In the data rows, 128 means zero.
Here are some points, one per row:
[129, 112, 113, 164, 153, 113, 163, 121, 115, 126, 96, 138, 135, 131, 144, 143, 255, 127, 129, 148, 125, 110, 134, 139, 112, 125, 201, 237, 191, 128, 134, 146]
[142, 112, 112, 167, 137, 104, 178, 124, 118, 128, 128, 123, 144, 170, 255, 152, 186, 151, 126, 137, 122, 112, 119, 150, 117, 126, 180, 254, 208, 131, 126, 151]
[155, 104, 102, 161, 167, 130, 138, 128, 110, 100, 108, 138, 131, 137, 122, 138, 208, 134, 160, 131, 115, 98, 111, 133, 109, 118, 146, 179, 157, 125, 124, 153]
[135, 108, 133, 138, 156, 109, 151, 115, 109, 82, 111, 122, 124, 127, 121, 132, 150, 121, 173, 160, 113, 91, 123, 139, 108, 118, 141, 133, 189, 129, 113, 154]
[128, 99, 107, 187, 166, 145, 123, 136, 111, 108, 108, 147, 121, 128, 196, 124, 140, 128, 174, 129, 116, 101, 127, 126, 110, 109, 137, 126, 126, 132, 169, 166]
[160, 112, 142, 132, 110, 93, 150, 113, 114, 134, 138, 101, 147, 153, 126, 147, 156, 118, 109, 119, 132, 172, 130, 116, 142, 133, 159, 255, 180, 149, 131, 137]
[140, 121, 168, 163, 123, 92, 180, 111, 117, 127, 150, 99, 139, 151, 121, 158, 126, 113, 109, 131, 132, 147, 146, 115, 165, 133, 122, 255, 177, 128, 188, 151]
[147, 142, 172, 131, 125, 92, 189, 113, 124, 139, 218, 108, 133, 134, 134, 164, 166, 110, 113, 139, 139, 137, 180, 127, 197, 134, 137, 191, 181, 144, 133, 132]
[132, 114, 101, 175, 116, 114, 139, 112, 124, 167, 176, 116, 191, 139, 179, 176, 163, 132, 129, 124, 135, 153, 131, 164, 119, 124, 206, 255, 147, 140, 167, 127]
[128, 102, 124, 124, 155, 208, 112, 177, 111, 163, 119, 160, 159, 132, 158, 118, 154, 150, 139, 123, 116, 104, 111, 148, 111, 115, 142, 106, 102, 118, 159, 137]
[113, 124, 99, 102, 107, 148, 91, 100, 128, 67, 106, 218, 121, 135, 113, 114, 100, 90, 117, 114, 116, 109, 100, 120, 106, 117, 139, 86, 101, 115, 130, 110]
[140, 97, 136, 132, 148, 104, 129, 122, 106, 75, 115, 113, 115, 128, 119, 126, 146, 123, 189, 149, 108, 84, 127, 113, 104, 113, 137, 108, 144, 121, 109, 142]
[121, 114, 106, 123, 154, 203, 107, 208, 108, 154, 99, 161, 140, 139, 123, 126, 131, 191, 129, 117, 124, 108, 109, 173, 115, 125, 140, 108, 104, 155, 132, 125]
[124, 102, 104, 185, 154, 165, 125, 136, 105, 129, 117, 150, 137, 143, 137, 131, 138, 126, 149, 127, 121, 104, 105, 149, 111, 115, 255, 153, 127, 124, 126, 177]
[166, 254, 159, 140, 128, 88, 174, 113, 112, 135, 246, 115, 144, 140, 139, 168, 137, 117, 115, 182, 144, 119, 203, 136, 153, 130, 146, 125, 160, 147, 131, 131]
[122, 101, 99, 134, 153, 193, 109, 168, 105, 152, 122, 163, 127, 131, 142, 115, 126, 142, 130, 125, 114, 108, 102, 167, 108, 119, 149, 109, 107, 125, 165, 149]
[125, 106, 128, 142, 148, 104, 124, 122, 110, 77, 122, 123, 113, 121, 120, 122, 157, 108, 186, 181, 118, 95, 129, 106, 108, 114, 108, 121, 176, 128, 107, 137]
[131, 106, 139, 143, 141, 219, 130, 146, 127, 91, 119, 137, 178, 145, 140, 118, 162, 164, 171, 133, 120, 96, 121, 130, 125, 118, 114, 134, 102, 128, 123, 148]
[162, 202, 161, 117, 119, 83, 146, 110, 106, 124, 201, 105, 158, 147, 130, 149, 119, 120, 111, 138, 149, 150, 255, 119, 178, 132, 137, 129, 139, 177, 127, 130]
[127, 125, 154, 117, 152, 244, 135, 168, 135, 126, 187, 144, 137, 156, 150, 109, 227, 218, 150, 113, 123, 106, 121, 118, 121, 128, 130, 148, 105, 125, 128, 160]
[121, 108, 128, 123, 147, 105, 133, 109, 106, 76, 112, 117, 106, 147, 105, 117, 188, 108, 189, 153, 109, 85, 112, 111, 111, 107, 105, 107, 138, 161, 110, 136]
[98, 90, 106, 99, 114, 93, 82, 93, 104, 68, 89, 229, 99, 109, 102, 104, 85, 100, 122, 103, 94, 88, 97, 92, 99, 105, 96, 88, 96, 101, 103, 113]
[133, 145, 115, 134, 143, 92, 136, 111, 113, 92, 255, 127, 148, 130, 123, 134, 153, 110, 133, 255, 127, 101, 138, 108, 110, 125, 141, 104, 218, 133, 111, 126]
[158, 107, 164, 126, 111, 97, 122, 97, 100, 110, 125, 92, 118, 107, 110, 139, 118, 111, 111, 119, 125, 208, 133, 114, 191, 125, 124, 177, 133, 129, 114, 118]
[136, 130, 183, 114, 117, 84, 137, 101, 101, 135, 139, 94, 141, 136, 118, 142, 123, 98, 110, 123, 139, 176, 184, 110, 195, 140, 112, 151, 135, 125, 124, 123]
[138, 146, 107, 127, 133, 97, 123, 110, 111, 100, 155, 115, 141, 114, 118, 139, 133, 104, 148, 255, 123, 96, 146, 100, 116, 109, 125, 95, 234, 132, 105, 137]
[100, 97, 100, 110, 104, 115, 82, 95, 95, 66, 95, 229, 102, 100, 104, 106, 91, 104, 112, 109, 108, 92, 94, 138, 97, 111, 102, 92, 96, 130, 115, 132]
[113, 130, 160, 109, 114, 169, 88, 217, 182, 255, 117, 132, 133, 154, 113, 111, 119, 241, 124, 113, 111, 136, 104, 132, 121, 122, 116, 93, 104, 127, 145, 113]
[124, 99, 98, 134, 155, 227, 97, 148, 99, 141, 96, 184, 123, 160, 133, 126, 106, 114, 128, 128, 118, 106, 114, 168, 108, 113, 141, 109, 108, 113, 133, 125]
[120, 255, 140, 116, 109, 142, 97, 111, 192, 81, 171, 136, 141, 146, 120, 123, 118, 78, 122, 100, 124, 182, 106, 118, 125, 138, 124, 91, 107, 126, 140, 127]
[146, 115, 212, 162, 109, 255, 146, 128, 159, 98, 188, 126, 146, 148, 195, 113, 255, 220, 145, 122, 130, 104, 143, 109, 138, 131, 111, 133, 90, 165, 139, 136]
[111, 98, 103, 118, 131, 153, 87, 201, 115, 191, 110, 172, 121, 126, 120, 108, 110, 115, 117, 113, 109, 105, 115, 181, 105, 110, 132, 91, 100, 108, 130, 120]
[111, 181, 130, 103, 109, 95, 115, 97, 109, 76, 116, 93, 134, 126, 111, 107, 93, 94, 114, 102, 124, 231, 111, 100, 127, 127, 104, 80, 105, 106, 139, 105]
[127, 102, 98, 117, 133, 149, 90, 205, 110, 174, 102, 177, 128, 126, 114, 117, 129, 128, 113, 110, 114, 114, 98, 188, 103, 112, 124, 87, 100, 123, 165, 123]
[108, 107, 159, 101, 105, 82, 152, 98, 91, 87, 107, 80, 129, 114, 103, 118, 92, 94, 111, 121, 123, 216, 125, 130, 166, 136, 97, 113, 112, 122, 108, 120]
[110, 100, 139, 106, 112, 82, 90, 119, 90, 84, 125, 77, 107, 102, 106, 172, 96, 89, 110, 103, 124, 223, 108, 92, 146, 140, 92, 96, 99, 110, 105, 116]
[111, 93, 104, 131, 144, 168, 95, 159, 95, 149, 140, 177, 120, 122, 126, 125, 97, 122, 123, 116, 112, 100, 96, 180, 104, 111, 182, 89, 96, 114, 133, 114]
[118, 149, 199, 118, 114, 143, 91, 162, 246, 153, 111, 110, 137, 132, 105, 110, 95, 254, 113, 110, 119, 140, 109, 122, 119, 137, 102, 85, 97, 111, 189, 117]
[130, 99, 104, 157, 133, 131, 102, 173, 101, 148, 99, 190, 133, 123, 104, 112, 97, 114, 112, 106, 110, 103, 94, 193, 99, 111, 120, 85, 98, 105, 126, 110]
[114, 105, 141, 103, 104, 134, 81, 97, 225, 66, 93, 203, 95, 112, 106, 110, 102, 75, 160, 105, 108, 83, 137, 99, 111, 116, 87, 106, 100, 102, 107, 121]
[119, 137, 158, 102, 115, 115, 97, 193, 255, 178, 115, 112, 118, 125, 107, 110, 97, 235, 116, 106, 116, 161, 100, 134, 115, 121, 119, 84, 100, 129, 148, 106]
[110, 124, 129, 102, 114, 105, 78, 174, 225, 249, 119, 120, 124, 129, 110, 108, 108, 219, 122, 106, 107, 153, 99, 184, 108, 112, 97, 101, 99, 102, 169, 109]
[110, 97, 98, 175, 131, 162, 92, 138, 98, 120, 95, 199, 130, 131, 158, 118, 111, 105, 121, 122, 117, 106, 97, 150, 106, 108, 173, 89, 103, 110, 127, 114]
[120, 96, 118, 118, 121, 81, 131, 101, 86, 106, 107, 81, 94, 102, 114, 120, 89, 92, 110, 108, 157, 174, 136, 97, 206, 201, 101, 97, 104, 114, 103, 121]
Along one direction, these points spread out more than along any other. Take the direction at right angles to it along which they spread out most. Then take the direction at right angles to both along which they spread out most. Go by this last direction. How many in every 100 of the points above lie lower along it than each point below? Round to a whole number. More than half of the points above lie lower than the first one.
[142, 96, 108, 101, 107, 89, 169, 99, 86, 129, 100, 83, 97, 111, 115, 120, 85, 92, 112, 121, 171, 164, 139, 109, 205, 198, 93, 106, 93, 121, 106, 121] 39
[117, 156, 216, 97, 124, 131, 90, 125, 255, 103, 111, 92, 117, 109, 104, 106, 87, 172, 107, 104, 115, 154, 101, 112, 121, 142, 115, 80, 96, 115, 134, 106] 9
[105, 125, 133, 105, 116, 78, 83, 130, 255, 107, 100, 98, 115, 119, 97, 106, 94, 225, 106, 108, 112, 167, 107, 134, 111, 111, 96, 93, 90, 105, 128, 109] 9
[125, 255, 95, 103, 116, 95, 96, 107, 78, 95, 146, 78, 97, 96, 103, 126, 89, 94, 108, 152, 152, 88, 122, 101, 132, 117, 98, 87, 84, 113, 96, 107] 45
[142, 128, 115, 135, 119, 150, 126, 94, 93, 177, 101, 86, 129, 128, 140, 118, 97, 98, 122, 109, 125, 184, 180, 112, 130, 197, 127, 142, 99, 174, 124, 126] 27
[143, 133, 109, 138, 121, 175, 172, 100, 98, 171, 133, 94, 132, 126, 149, 117, 91, 84, 123, 113, 141, 174, 161, 124, 138, 191, 128, 181, 98, 168, 115, 129] 32
[124, 223, 99, 100, 116, 84, 93, 94, 79, 158, 124, 78, 92, 101, 100, 107, 87, 83, 112, 118, 254, 99, 116, 93, 119, 122, 94, 82, 83, 139, 103, 109] 39
[149, 117, 96, 100, 119, 85, 160, 85, 90, 233, 102, 83, 180, 116, 132, 113, 87, 78, 112, 110, 200, 105, 162, 91, 192, 186, 97, 80, 84, 140, 93, 125] 23
[145, 107, 97, 138, 130, 95, 255, 106, 103, 228, 106, 99, 97, 106, 119, 197, 76, 89, 113, 124, 170, 107, 229, 102, 121, 126, 109, 143, 157, 150, 104, 125] 43
[107, 92, 91, 113, 112, 95, 104, 90, 85, 89, 94, 68, 95, 92, 95, 182, 72, 87, 100, 119, 142, 83, 111, 97, 98, 109, 96, 75, 255, 118, 99, 110] 91
